One turn sends every row of this set to another row. A few are shown first. Where does it send the rows asked after them?
Z850: [ -7  -9 -38  10  -1  -9 -13  22  21 -10   6 -11  10]
Z244: [ -8 -18  39  -3   8 -30   1  -1   2   7   4 -19 -27]
Z509: [-10 -26  24  -4  -8  27   4   8 -17  10 -23   1  -2]
Z866: [  8   7 -31  -7  31   7   7  16  13 -12 -18 -13  13]
Z483: [-11   0  27  -5  23 -20  11  -6 -38  17 -16  -9 -17]
Z814: [  7   7 -30  -7  33   9   6  18  17  -9 -13 -15  10]
Z288: [ -5 -11 -33  14   7 -10 -17  18  25 -12  10 -14   8]
Z756: [  1  -6  26 -11  -2  24  10  24 -27  -8  -3  13  -3]
Z404: [-17 -14  28  11 -21  -8   1   6 -23  -4  19  11 -10]
Z853: [  0  11 -28   0  32   4   9  18  17  -5 -24 -16  11]
Z282: [  1 -18  22 -31 -16   7  13  17 -15 -16   2  12  -6]
Z943: [ -8  24  -8  22  29 -18  25 -16  15 -18  -6  -7   5]
Z185: [ -7 -15 -36   8   4 -15 -15  16  23  -6  13 -14   9]
Z778: [-16 -16  33   3   8   4  13 -11 -18  19 -30  -9 -11]
Z922: [-18   1  37 -35  19  -7  24   0 -20   6 -10 -16   1]
Z259: [-13 -11 -48   0   5 -41   1 -16  -9  -1  -2 -10   9]
Z74: [-17 -10  34 -26  -1  11   7  24   1  -4   9 -12   2]
Z325: [  3 -21  12 -46   9  -3  11   9 -31   1 -21  -2 -10]
Z274: [-10  13 -27   4  -2 -17  29 -20  -9 -30   2  11  15]
Z473: [-31  -6  39 -17 -11 -24  16  -8 -12  -1  17  -8  -1]
Z795: [ -3  24  -5  18  33 -13  25 -13  16 -15  -6  -9   3]
Z911: [ -7 -21  36  -5 -18 -12   4  10   1 -10  17   4 -15]
Z864: [  7  10 -26  -2  36   8  10  14  14 -16 -17 -10  13]
Z742: [ -4 -23   1 -25   4  -3  -2  15 -46  10 -15  -1  -5]
Z367: [-13  -8 -43   1   9 -40   2 -17 -10  -1  -8 -14  10]
Z8: [-10 -16  32  13  13 -12 -12  14 -10  18   5 -16 -20]
Z654: [-21 -23  33  12 -20   8   9  -9 -17   5 -11   6  -5]
Z500: [ -7 -13 -32  14   0 -16 -14  15  23 -12  11 -12  10]
Z622: [-10   8 -34   7  -6 -18  21 -15 -11 -30   3  12  15]
Z379: [ -3  23  -7  23  30 -17  22 -12  20 -13  -7 -12   3]
Z521: [-11 -12 -48   3   9 -37  -4 -12 -11  -3  -6 -15   9]
Z921: [ -9 -18  24 -23  20 -32   9  -6 -21  16 -19 -19 -23]
Z268: [-11  26  -8  27  22 -14  25  -8  18 -16  -9  -7   5]
Z327: [-19 -31  14 -10 -11   3   4  -7 -34  17 -25  -3  -5]
Z13: [-14  17 -32   3  -5 -18  28 -15 -12 -23  -6  11  15]
Z307: [-23 -23  24 -27   7 -18  -8  12  -6  19   5 -33  -6]
Z609: [-21 -32  27  12  -7   2  -9  -1  -9  21 -12 -13  -9]
Z514: [-20  -4 -44   8   2 -40  -1  -8  -8   2  -6 -14   8]
Z45: [-22 -23  12 -44 -12 -10   6   4 -29   3   6  -7   8]
Z775: [ -6  15 -29   6  -4 -17  27 -15  -6 -32   1  14  19]

Z473 moves to Z45
Z850 moves to Z853
Z521 moves to Z288
Now these:
Z8 moves to Z756
Z185 moves to Z814
Z244 moves to Z282
Z509 moves to Z778

One turn sends every row of this set to another row. A few are shown first. Where does it send the rows asked after them?
Z296: [-17 -16 -30  -6  -3  40  44 -13  23  -8 -13 -20  16   1  26 -13  70   0
  -9 -17]
Z182: [-28  -5 -29   4   2  34  -7 -10  24  28   9 -19  32  47  14  27  28 -24
 -26   6]
Z453: [-36 -11 -17  -5  11   4  47 -23 -22  40 -26   9   7   4 -13 -16  31   0
 -10   3]
Z594: [-46  15   1 -12 -17  -2   5   3  -3 -20  -1  -5  30   0   0  37  33  -8
  18  -3]
Z147: [-11  -6 -16   0  52  23  16 -10 -15  25  -7  -7  39  24  21 -18  28  -6
 -26 -38]
Z800: [-20 -14 -23 -10 -14  11  23  -2  31 -17 -16 -31  18  -6   8  22  51   9
  15 -35]
Z731: [-38  17 -12 -15  -4  25  25 -16 -22 -13  -7   3  39  -5  16  -8  53 -21
 -23  26]
Z763: [-14  -5 -27 -14 -11  17  22 -10   7 -23 -24 -17  31 -35  13  -7  45  -2
 -20 -21]
Z524: [-40   4 -29  -7   7 -13  20 -14 -17  27 -28  -2   4  -2 -30   1  24  12
  10   2]
Z450: [-44  -8 -20   8  10   4  38 -12  -4  36 -12  10 -12  18 -15  -2  31  10
  22 -11]
Z620: [-18   1 -28  11  49  18  -2   2   4  18   2 -16  23  40  10   0  30   9
   9 -45]
Z267: [-12   7 -27  -9  45   0 -12  -4 -15  15 -18 -26  48  15  -2   2  21   8
 -15 -33]
Z967: [-43  -4  -2  -6  -5  30  43 -10  10   4   6  -8  21  41  20  19  67 -15
  15   9]
Z737: [-29   7 -36   8   3  38 -17  -9   8  14   8  -1  34  23  16   7  17 -29
 -41  10]
Z302: [-30  -1 -18   3  -6  20 -19  -2  16  17   7  -7  36  23  10  38   3 -27
 -26  -9]

Z182 moves to Z737
Z620 moves to Z147
Z450 moves to Z453
Now these:
Z296 moves to Z763
Z967 moves to Z731

